Each row has a name. Each question is about the rows just above it.

Kika: [-43.0 -43.1  20.8 -39.0 -39.1  -7.5 -35.4  30.0  65.9]
Ruve: [  2.5  68.1  -7.1 -14.3  37.5 -18.6 -59.5 -59.1  -4.6]
Dif: [ -7.2 -61.6   3.4  83.1 -68.3 -10.2  20.9   2.8  41.8]
zag: [ -7.2 -28.1   3.4  83.1 -68.3 -10.2  20.9   2.8  41.8]
Vutiz: [  2.5  68.1  -7.1 -14.3  37.5 -73.2  -2.1 -34.6  68.2]
Which entry of Kika is missing from [-43.0 -39.0  65.9  -7.5 -43.1  30.0  20.8 -35.4]? | [-39.1]
Shuffled Ruve with one entry gone: [-59.5  37.5 -18.6 -14.3  -4.6 -59.1  68.1   2.5], missing | [-7.1]
Shuffled Kika with one entry gone: [ 65.9  30.0 -39.0 -39.1 -35.4  20.8 -43.0  -7.5], missing | [-43.1]
Shuffled Vutiz with one entry gone: [ -7.1 -34.6  -2.1 -73.2  68.2 -14.3  37.5   2.5], missing | [68.1]

Dif: [ 46.7  24.0  62.2  52.8  16.0  32.8  16.1 -32.1]
kovam: [ 84.4  34.1   7.3 -84.0 -39.7   5.0 -49.5 -78.7]
Vutiz: [ 24.5  -2.8  22.8   6.6 -26.6  49.0 -21.7 -24.3]
Ril: [ 49.1  -6.8 -72.0  37.7 -50.6  -6.9 -44.1   4.8]
gaf: [-44.0 -64.5 -72.0  37.7 -50.6  -6.9 -44.1 -32.1]
Which entry of gaf is missing from [ -6.9 -72.0 -44.0 -64.5  37.7 -50.6 -32.1]? | [-44.1]
Shuffled Ril with one entry gone: [ 37.7  -6.8 -72.0 -50.6  49.1   4.8 -44.1], missing | [-6.9]
Shuffled gaf with one entry gone: [-50.6 -64.5 -44.1 -72.0 -44.0  -6.9 -32.1], missing | [37.7]
Shuffled Dif with one entry gone: [ 52.8  32.8  62.2  46.7  16.0 -32.1  24.0], missing | [16.1]

Kika: [-3.5  5.4  9.8  0.9 -4.4 -3.6  2.0]
revep: [ 6.4  6.0  9.3  0.7 -4.7 -3.7  1.9]
kovam: [ 6.8  5.8  9.7  0.6 -4.6 -3.5  2.2]
gaf: [ 6.3  5.9  9.0  0.9 -4.8 -3.2  2.1]
zag: [ 6.7  5.4  9.8  0.9 -4.7 -3.6  2.0]
kamu: [ 6.3  5.9  9.8  0.5 -4.1 -3.6  1.8]
Ril: [96.1  5.8  9.7  0.6 -4.6 -3.5  2.2]
Vutiz: [ 6.7  6.0  9.7 -0.1 -4.3 -3.8  2.0]
Ruve: [ 6.2  5.5  9.9  0.5 -4.6 -3.9  2.1]
Zanu: [ 6.1  5.8 10.0  0.9 -4.4 -3.9  1.9]
Zanu without one entry, shuffled: [ 6.1  1.9 10.0 -4.4 -3.9  0.9]. Gone: | [5.8]
Kika without one entry, shuffled: [ 5.4 -4.4 -3.5  2.0  0.9  9.8]. Gone: | [-3.6]
Ril without one entry, shuffled: [-4.6  9.7  5.8 -3.5 96.1  2.2]. Gone: | [0.6]
Shuffled Kika with one entry gone: [ 2.0 -3.5  0.9 -3.6 -4.4  9.8], missing | [5.4]

revep: [-1.0 19.8 19.9 19.7]
Ril: [ 40.8 -32.5 -59.8 -11.6]
Dif: [ 83.9 -48.1 -37.8  16.4]
Shuffled revep with one entry gone: [19.9 -1.0 19.7], missing | [19.8]
revep without one entry, shuffled: [-1.0 19.7 19.9]. Gone: | [19.8]

kovam: [ 11.3  -2.2 -28.9 -81.9 -46.6]
Fiko: [-79.2 -37.1  43.4  13.2  80.1]
Ril: [-24.6 -23.1  19.8 -23.2   9.5]
Zanu: [-24.6 -23.1 -13.3 -13.2   9.5]
gaf: [-68.0 -38.8   1.0  94.2  36.9]
Ril without one entry, shuffled: [-24.6 -23.2  19.8   9.5]. Gone: | [-23.1]
Zanu without one entry, shuffled: [  9.5 -24.6 -23.1 -13.2]. Gone: | [-13.3]
Zanu without one entry, shuffled: [-13.3 -24.6   9.5 -13.2]. Gone: | [-23.1]

gaf: [-53.8  37.6  -4.3 -20.4  34.9 -20.3 -37.9  -5.3  67.0 -32.6]
Dif: [-53.8  37.6  -4.3 -20.4  34.9  27.6 -53.9  -5.3  67.0 -32.6]
revep: [-53.8  37.6  -4.3 -20.4  34.9 -80.0 -14.6 -16.1 -14.7  -4.4]
Which entry of Dif is missing from [ 34.9 -53.9 -20.4  -4.3  37.6  -5.3 -32.6 -53.8  67.0]? | [27.6]
Which entry of revep is missing from [-80.0 -20.4  34.9  37.6  -4.4 -16.1 -53.8 -14.7 -14.6]? | [-4.3]
Which entry of gaf is missing from [ 37.6 -32.6  -5.3  67.0  34.9 -53.8  -4.3 -20.3 -37.9]? | [-20.4]
Dif without one entry, shuffled: [-32.6  67.0  -5.3  27.6  37.6 -53.9  -4.3 -20.4  34.9]. Gone: | [-53.8]
Shuffled revep with one entry gone: [ -4.3 -80.0  -4.4 -53.8  34.9  37.6 -14.6 -20.4 -16.1], missing | [-14.7]
gaf without one entry, shuffled: [-20.3  37.6  -5.3 -37.9  34.9  -4.3 -32.6 -53.8  67.0]. Gone: | [-20.4]
gaf without one entry, shuffled: [-37.9  34.9 -32.6  67.0 -20.3  -5.3  37.6  -4.3 -53.8]. Gone: | [-20.4]

Ruve: [ -8.9 -11.5  19.7  35.0  48.4 -38.6 -13.2  12.9 -40.4  41.2]
Fiko: [ 50.8  39.0  36.8 -30.7  24.4 -18.1  15.5  -9.9   9.4 -10.2]
Dif: [-50.6 -31.7 -21.3  43.4 -19.5 -50.7  12.8  28.6 -82.4  16.3]
kamu: [ 54.9  36.9  44.9   3.0  37.3   3.1  36.4  19.7  40.6 -15.1]
revep: [ 54.9  36.9  44.9 -21.2  37.3   3.1  36.4  19.7  40.6 -15.1]
Shuffled Ruve with one entry gone: [-38.6  12.9  48.4 -11.5  35.0  -8.9 -13.2  19.7 -40.4], missing | [41.2]
Dif without one entry, shuffled: [-19.5 -31.7 -50.7  43.4  12.8  28.6  16.3 -82.4 -21.3]. Gone: | [-50.6]
Fiko without one entry, shuffled: [-18.1  50.8 -30.7  -9.9  15.5  24.4 -10.2  36.8   9.4]. Gone: | [39.0]
Which entry of kamu is missing from [ 36.4 -15.1  40.6  44.9  19.7  37.3   3.0  54.9  36.9]? | [3.1]

revep: [ 13.9  18.5 -16.3  36.8  -2.8 -10.0 -16.4 -39.2 -28.2]
zag: [  9.3  26.5   1.2  71.8 -10.8  -5.0 -33.6 -44.4 -26.0]
Fiko: [-19.2  11.5  -1.8  11.1 -12.2   2.8   1.2 -27.2 -11.5]
Vutiz: [ 10.5  13.8   0.4  30.1  -2.3  -6.8 -13.9 -27.7 -19.7]
gaf: [ -6.3 -14.2   0.0  53.2 -14.1   0.4 -22.0 -37.7 -18.2]
Ril: [  4.9   9.7   0.0  17.6  -2.3  -4.6  -7.2   9.6 -14.6]
kovam: [ -9.8  19.5  -0.7  39.5 -13.4  -9.7 -14.1 -37.8  -9.9]
Zanu: [ -4.6  24.4   0.1  60.6 -14.9  -0.4 -25.6 -42.3 -21.1]
Kika: [-12.5  15.9  -1.5  21.9 -11.6  -0.5  -4.4 -35.8 -18.7]
kamu: [ 17.2  21.5   0.5  42.4  -2.8 -12.1 -19.0 -45.9 -33.5]
Ruve: [ 12.3  26.6   0.0  51.1  -7.1 -11.6 -21.3 -56.5 -38.4]
gaf without one entry, shuffled: [-37.7 -22.0   0.4   0.0  -6.3 -14.2  53.2 -18.2]. Gone: | [-14.1]
Shuffled revep with one entry gone: [ 18.5 -10.0  36.8 -39.2 -28.2  -2.8  13.9 -16.3], missing | [-16.4]
Ril without one entry, shuffled: [-14.6   4.9  -4.6   9.6   0.0  -7.2  -2.3  17.6]. Gone: | [9.7]
Which entry of kovam is missing from [ -9.7 -13.4 -37.8  19.5  39.5 -14.1  -9.9  -0.7]? | [-9.8]
Shuffled kovam with one entry gone: [ -0.7  -9.7  39.5 -13.4 -14.1  -9.9 -37.8  19.5], missing | [-9.8]
Which entry of Kika is missing from [-18.7  -4.4  -1.5  -0.5 -12.5  21.9  15.9 -11.6]? | [-35.8]

